In the data rows, 128 means zero.
Here is a table of points, one per row:
[116 149 186  97 171 116 153  95 165 111 187 136 104 123 131  68 147 137
 153 103 132 142 113 154 131 135 142 142 157 172  88 149 134 177  80 109
 154 121 119 178 115 159  55 164 118 204  84 110]
[ 97  57  70 141 162 222 118 161 138 108 147 142  81  98 145  94 154 167
 117 111 125 141 155 155 189 137 138 135 136 132 132 125 102 140 118 108
 143 141 121  58 149 124 123 111 127 152 190 102]
[165  91 178 151 163  89 111 120 166 101  90 127 159 109 171 128 119 140
 105 118 125 121 136 114  90 111 137 154 153 220  82 117 162 139 115 107
  85 109 188 119 214 147 134 113 140  88 150 117]
[178 101 120 170 170 173 111 130 155 157 127 128 139 136 133  63  99  99
 143 150 132  80 144 120 105 124  99 194 140 101 152 124 114 137 195 128
 184 159  92 170 163 124 166  37 146 161  86 103]
[150 159 122 134 144 102 128 170 116  77 140 113 111 107 124 171  56 110
 116  98 128 166 172  86 169 131 154 129 109  84 131  50 105  90 100  97
 134 181 144 150 168 166 146 103  62 112  85 113]
[115  83 115 167 127 135 207 117 166  82 106  88 114 169 121  95 121 114
  68 125 161 136  71 146 140 202 120 127 136 117 168 144 172  66 122 170
 133 115 163  89 127 178  98 133 157 100 104 116]
[152 170  93 119 128 162 150 131  94  76 102  73  76 149 102 133 188 113
 187 174 149 145  91 126 108 164 123 162 108  92 111 112 172 129 141 137
 128  71 128 163 149 140 156 155 147 134 106 163]
[108 188 121 186  99  95 124  82 139  95 136 165  84 176  86 107 110 163
 109 134 139 142 175 134 127 135 103  91  87 174 168 152 127  89 128 119
 145  69  88 120 161 112 152 135 126 129 141  93]
[154 173 105  89  80 130 141 108 159 145  99 153 115 142 192 124 222 169
 116  92  93 160 170  89  92 137 114 140 108 122 122 161 114  93 141 150
 123 155 173 117  89  86 136  83 161 134  89 103]
[121  98 148  76 113 145 105 144 164  72 107 116 172 148 121 141 122 110
 112 165 133  91 228 120 120 143 154 149  54  72 133 155 149 172 106  72
 102  92 130 134 105 111 138 163 167 132 121 116]
[ 66 114 144  84 134  85 120 168  81  91 131 191 111 162 127 139 109 130
  76 175 111 183 107 178  96 107 139 192 141 131  87 175 100 143 172 143
 136 127 164  91 152  85 135  97 132 117  71 168]
[174 128 147 179 160  67 171 155 126 137 202 140 134  81 129 144 171 113
 100 155 101 126 146 186 144 149 117 186 112  92 158 129  91  85 139 143
 116 147 139 158  86  87  71 147 115 124 172  87]
[ 88  77  97 146 125  62  90 117 208 157 112 117 106 134 166 135 142 167
 187 150 159 115 112 143 100 129 134  95 124  96  78 115 150 104 201  61
 143 125 104 168 127 153 107 163 147 157 158 154]
[156 123 145 146  64 139 141  94 165 117 115 111 159  62  78  92 147 116
 160 121 127 141 138 157 135 110 124 126  55 166  97  56 133 101 147 169
 147 158 115  90 148  65 102 104 157 123 137 172]
[156 112 146 128 129 140 130 134 113 167  95 125 130 207 148 103 194  91
 120 101  70 130 101  93 163 132  80  86 129 120 187  84 109 164 182  77
 110 123 122 102 136 105  87 154 108  98  94 134]
[176 130 188 156 114 138 113 158 156 129 123 190 154 136  59 157 152 143
 180 131 143 146 141 114 153 154 125 151 200 125 147 106 116 132 165 125
 171 144 144  85 106 147 143 186  92 108  93 134]
[184 150 113  70 139 119  67 109 153  91 116 144 118 107 162 121 131  97
  39 116 153 107 167 132  97 160 156 110 197 135 175 114  70  90 123 144
 161 108  90 146 152 122  96 142 112 132 153 228]
[ 67  89 141 120 132 132  97  76 137 186 141 153  98  45 161 148 119  47
 142 143 124 141 144 104 119 135  69  84 118  96 143 132 148  92 120 172
 114 141 127 124 179 113 151 179 114 149  73  83]
[121  94 182 120 124 173 146 101 140 153 112 180 111 171  95 172 109 138
  75 117 157 139 117 160 128 145  96 120  63 139 139 138 104 154 138  92
 142  92 110 202 104 131 176  75  85 102 175 132]
[127 116  80 128 119 136 125  94 128 135  99 162 155 178 113 106  87 137
 175  68  99 181 184 160 117 130 142 187 153 128 153 123 161  90 108 147
  83 130 179 175  95 118 186 187  97 145 167 138]
[122 122 123 101 100 126  96 126 121 125 150  95 118 147 152  72  81 149
 134 140 186 218 112 122 131 110 118 110 135 138 132  81 166 193 153 164
 133 172 141 143 125  88 118 150 123 132 170 119]
[183 131 130 145 115 143 126 141  84 124 123 177 111  51 191  90 116 141
 139 114 129  92 134 154 172  68 142 117 110 120 116 139 205 149 132 117
 141  49 181 128 111 134 140 150 120  93  93 121]
[142  94 160  75  75 109 141  97 178 148 184  70 157 184 142 109 131 130
 142 134  90 113  85 186  99  51 105 132 151  70 115 105 162 116  49 147
 147  91 113 103 129 156 173  94  80 113 124 126]
[106 155 100 152 121 152 130 111 111 147 173  73 124 106 160 161 109 133
 134  84 122 126  98 127 152 127  85 171 125 171 151  83  95 117 165  73
  50  65 136 111 109 147 137  98 135 216  98 175]
[100  87 109 128 121  74 154 127 140 146  61  85  92 117  93 104 112 141
 178  82  99 134 164  95  99  72 170 176 104 125 144 170  83 170 131 171
 100  98  73 128 113 162  70 104  71 103  93 127]
[183  79 140  87 161 191 107 102 134 140 162 131 136 145 138 197 105 190
 124  82 170 140 132 146 137 135 126  97  99 130 128 117 113 101 142 156
 111 149 136 118 146 142  51 135 152  92  71 103]
[115  89 144 146  97 110 106 107 118 110 181 149 115 124 107  90 156 139
 138 113 125 124  84  52 107 138 148 158 111 137 172 136 139 110  56  50
 126 181  82 117  93 126 178 114 190  96  98 146]
[140 119 105 133 198 124  66 135 103 107 155 152 159 174 136  92 127  99
 157 150 104 114 100 177 120 157 193 101  66 153 119 100 103 132 125 183
  46 133  85 127 100 146 155 138 151 120  85 132]
[139 154 141 157 129 199 132 211 143 136 123 101 120  66 107 117  94 124
 105 187 103 185 184 146  80 149  76 111 144 139 107 155 122 150  87  95
 101 151 151  98 112 189 111 116 122 115 123 188]
[115 119  45 107  81 115 132 112 145 110 125 146 126 112 118  90 147  92
 115 142 148  94  97 113 183 102 122 116 215 135 140 142 106 172 114 125
  52 119 132 168 130 130 119 102 118 107 136  90]
[ 97  97 167 126  72 143 149 168 118 112 140 117 151 119  92 162 149 128
  98 114 153 106 171 154 123 120 112  80 192 153  94  76 102 114 175 154
  68 155 117 149  86 130 169 137 168 136 120  82]
[144  97  81 157 145 131 102 134 129 194 127 102 130 141 120 102 132  83
  66 135 155 171  84  96  77 125 115 148  96 147  66 126 102 120 108 106
 167 114 155 143  54 129 142 184 102  89 139 103]
[200 112 169  76 104  82 142 163  95 169  66 125  62 113 120 128 108 124
  87 131 145 138 137 145 169 141 130 117 119 141 113  93 121 126 101 150
 130 113  82 101  95 108 160 142 145 198 120 124]
[166  91 101 126 153  90 165  83 125 107 154 107 129 126 152 141 127 152
 166 234  46 187 138 109 163 122 122  50 150 140 145 156 112 113 159  91
 135 141 133 144 120 108 145 100 123 123 133 139]
[127 179  86 171 155 125 141 109 150 141 113 121 204  78  94 143  91 161
  90 130 123 140  89 127 132 149 149 128 154  93  96 148  92 163 118  88
 112 111  66  66 164  59 137 190 114 123 110 113]
[ 54 163 137 110 179 131  91 174 130 126 197 102 143 122  94 111 182 121
 112  99 134 133 156 119 146 108 141 108 133 154 153 124 188 118 137 135
 138  87 117 117 145  88 145 113  79  78 137 160]
[107 136 158  87 185 147 135  69  98 112  54 113 141 117 141 132 128 136
 122 160 139 108 134 156 168 124 119 190 178 141 134 147 175 120 132 107
 160 170 101  87  99 107 159 130 111 149 125 107]
[ 99 134 129 109 152  88 128 186 158 193  96 111 169 103 134 129 132 146
 153  70 142 120  89 145 167 184 160  85 124 116 157 144  85 129  98 138
 166 127 191 112 161 128 186 103 153 145 132 148]
[135  82  82 142  89 120 121 152  70 109 133 109 234 120 152 181 158 126
  93 106 141 136 123 111 147 147 110 138 109 138 129 192 190 127 154 150
 160 164  81 158 128 149  95 115  89 171 119 148]
[ 78 174 148 144 168 113 132 141 162 124  89 149 167 153 178 124 127 119
 154 163 180 120 128  66 227 112  80 156 112 133  52  96 106 109  73 149
 104 121 125 150  98 123  87 109 141 104 137 139]
[121 178 132 132 102 118 142 190 103 101 134 139 152 170 174 100 125 123
 136 126 160 113 129 125  56 134 132 102 118 140 103 107 126 122 126  88
 137 117 129 109 189 137 100 118  68 182 116  37]
[109 144 118  79 132 139 113  81 112  89 100 151 135  95  78 133 146 110
 128 163 135  90  82 125 104  76 148 125  73 138 157 103  82 108 152 111
 146 162 211  86  97 181 110 123  84 160 178 109]
[117 190  84 104  88 142 137 110 128 187 137  74 122 157 124 146 111 109
 123 160 127  64 169 203 174 126 166 124 121 190 124 163 118 117 121  84
 164 192 147 148 127 121 120 143 142  82  75 128]
[129 175  92  68 143 146 191 143 163 127 138 166 171 108 129 146 138 139
 118 142  65 120 102  98 113 147 104 139  99 146 134 103 136 209 111 176
 151 121 102 177 172 166 150 149 154 131 173 114]
[154 154 130 134 138 140  93 149  70 146  78 145 166 119  88 122 165 144
 167 148 143 180 116 161 124  83 125  95 143 137 152 177 128  52  85 129
 127 100  68 154 113 175 118  85 157 130 156  91]
[173 187 105 111 119 112 106 127 170 122 154 141  60 114 147 162 138 121
 145  82 175 135  85 160 127 135  97 132 121  64 108 174 147 155 150 124
  64 184  90  85 138 138 150 109 116  91 166 127]
[115 144 147 190 140 115 175 118 116 187 139 160 120 173 135 123 149 168
  66 161 163 111 153 125 129  27 152 123 103  80 178 107 146 147 123 158
  97 167 149 108 160 173 133 166 148 175 133 184]
[121 133 125 151 118 204 131 122 131 143 133 129 104 113 129 130 137 184
 116 156 129 102  97  61 102 124 204  95 157  92  76 111 144 103 118 176
 115 114 146 186 117  93 134 105  77 148  90 146]
[119 133 148 157 140  94 125  58 123  91 110  94 133  84  94 146 174 107
 100  93 141 157 129 138 140 117 118  89 117  94 113 153 100 183 159 136
 157 129 160 156 126 176 172 125 169 127  92 126]
[128 128 135 173  85 119  65  89  85 150 161 145 129 182  78  96 124  94
 146 118  96 109 155 110 163 182 129 112 143  94  60 179 150 173 101 149
 135 125 163 104 156 150  87  91 121 166 174 149]
[140  90  94  90 118 137 204 135 107 163 130 183 123 137  58 155 108  59
 168 107 140 139 101 131 109  92 156 135 139 123 129 127 156  99 118  74
 124 113 136 151 175  76  80 118 180 135 140 153]
[141 109  82 130 191  79  81 161 121 134 128  94  71 158  64 191 146 164
 118 127  97  63 145 105 112 117  82 135 147 158 102 102 162 132  92 157
 153 125 155 121 149 117 130 124 147 148 136  94]
[136 171 191 135 138 164  96 122  80 111 128  44 128 132 137 128  93 129
 117  94 103 140 110 102 132  92 138 147 158  80 140 150  76 108 145 127
 140 133 147 159 150  82  97 157 193 116 179 100]
[131 133 188 119  93 139  91 163 184 147 125  97 123 113 121 163 111 136
 166 184 140 114  75  95 125 145 157 146 109 175 203 190 160 146 137 155
  79 124 154 141 144  97 117 133  94 148 153 124]
[100 116 164 157 112 145 174  98  49 154 131 103  93 117 182 151 174 119
 155 135 129 104 154 130 114 193 172 161 140 149 100 107  83 130 118 127
 116 148  92 130 192 142 161 149 104  77 171 137]
[149 119 121 143 160 137 194 138 148  85 175 130 129 179 170 174 100  55
 183 110 168 123 154  80 107  80 149 105 136 158 126 196 103 137 124 167
 182 102 116  75  73 107 169 139 141 139 161 144]
[ 84 169 150 158 109 141 101 155 168 135 106 150  97 123 150 173  79  93
  72 107  18 145 103 127 145 132 197 128 142 129 113  90 185 114 171 142
 148 124  99 116  93 164  95 107 157 130 156 102]
[106 122 124 199 117 131 116 115 102  96  79 148 108 123 173 181 127 138
 154 113 132 108 118 199  66 130 101  89 137 114 187  64 134 199  64 129
 157 156 133 147  72  61  86 103 136 112 111 155]
[ 99 124 107  99  64 102 109 135  87 134 177 152 148 123 147 129  83 189
 157 161 134 116 121 110 134 152 114 184 147 122 155 104  90 132 127 141
 179  67 130 109 126 175 109 137 174  94 133 121]
[110 154 144  77 183  94 186 109  77 156 141 132 161 116 107  81  80 139
 144 125 156  89 174  95  76 194 126  95 142 103 138 127 177 127 172 113
 102 120 135 104  56 128 109  75 138  94 168 132]
[105 121 133 116 123 135 136 176 102  81 114 142 114 117 139  62  88 149
 141  77  64  53  81 113 132 118  50  96 108 135  96 182 109  82 147 125
 135 166 109 142 137 127 145 197 112 117 136 180]
There is one direction along which these points spread out most. Take the direction at right angles to it along which they spread out most. Go by this last direction. Where along it does each point below lie, from 0 to 99? 50 is the average, and the first point above lies past it. One standard deviation of the points above along it is 16.
[ 67  89 141 120 132 132  97  76 137 186 141 153  98  45 161 148 119  47
 142 143 124 141 144 104 119 135  69  84 118  96 143 132 148  92 120 172
 114 141 127 124 179 113 151 179 114 149  73  83] 48
[174 128 147 179 160  67 171 155 126 137 202 140 134  81 129 144 171 113
 100 155 101 126 146 186 144 149 117 186 112  92 158 129  91  85 139 143
 116 147 139 158  86  87  71 147 115 124 172  87] 31
[139 154 141 157 129 199 132 211 143 136 123 101 120  66 107 117  94 124
 105 187 103 185 184 146  80 149  76 111 144 139 107 155 122 150  87  95
 101 151 151  98 112 189 111 116 122 115 123 188] 69
[135  82  82 142  89 120 121 152  70 109 133 109 234 120 152 181 158 126
  93 106 141 136 123 111 147 147 110 138 109 138 129 192 190 127 154 150
 160 164  81 158 128 149  95 115  89 171 119 148] 50
[150 159 122 134 144 102 128 170 116  77 140 113 111 107 124 171  56 110
 116  98 128 166 172  86 169 131 154 129 109  84 131  50 105  90 100  97
 134 181 144 150 168 166 146 103  62 112  85 113] 66
[183  79 140  87 161 191 107 102 134 140 162 131 136 145 138 197 105 190
 124  82 170 140 132 146 137 135 126  97  99 130 128 117 113 101 142 156
 111 149 136 118 146 142  51 135 152  92  71 103] 32
[183 131 130 145 115 143 126 141  84 124 123 177 111  51 191  90 116 141
 139 114 129  92 134 154 172  68 142 117 110 120 116 139 205 149 132 117
 141  49 181 128 111 134 140 150 120  93  93 121] 58
[ 54 163 137 110 179 131  91 174 130 126 197 102 143 122  94 111 182 121
 112  99 134 133 156 119 146 108 141 108 133 154 153 124 188 118 137 135
 138  87 117 117 145  88 145 113  79  78 137 160] 73
[121  94 182 120 124 173 146 101 140 153 112 180 111 171  95 172 109 138
  75 117 157 139 117 160 128 145  96 120  63 139 139 138 104 154 138  92
 142  92 110 202 104 131 176  75  85 102 175 132] 21
[115  89 144 146  97 110 106 107 118 110 181 149 115 124 107  90 156 139
 138 113 125 124  84  52 107 138 148 158 111 137 172 136 139 110  56  50
 126 181  82 117  93 126 178 114 190  96  98 146] 32
[ 88  77  97 146 125  62  90 117 208 157 112 117 106 134 166 135 142 167
 187 150 159 115 112 143 100 129 134  95 124  96  78 115 150 104 201  61
 143 125 104 168 127 153 107 163 147 157 158 154] 49
[106 155 100 152 121 152 130 111 111 147 173  73 124 106 160 161 109 133
 134  84 122 126  98 127 152 127  85 171 125 171 151  83  95 117 165  73
  50  65 136 111 109 147 137  98 135 216  98 175] 58
[100 116 164 157 112 145 174  98  49 154 131 103  93 117 182 151 174 119
 155 135 129 104 154 130 114 193 172 161 140 149 100 107  83 130 118 127
 116 148  92 130 192 142 161 149 104  77 171 137] 57
[200 112 169  76 104  82 142 163  95 169  66 125  62 113 120 128 108 124
  87 131 145 138 137 145 169 141 130 117 119 141 113  93 121 126 101 150
 130 113  82 101  95 108 160 142 145 198 120 124] 33
[140  90  94  90 118 137 204 135 107 163 130 183 123 137  58 155 108  59
 168 107 140 139 101 131 109  92 156 135 139 123 129 127 156  99 118  74
 124 113 136 151 175  76  80 118 180 135 140 153] 30
[115  83 115 167 127 135 207 117 166  82 106  88 114 169 121  95 121 114
  68 125 161 136  71 146 140 202 120 127 136 117 168 144 172  66 122 170
 133 115 163  89 127 178  98 133 157 100 104 116] 40
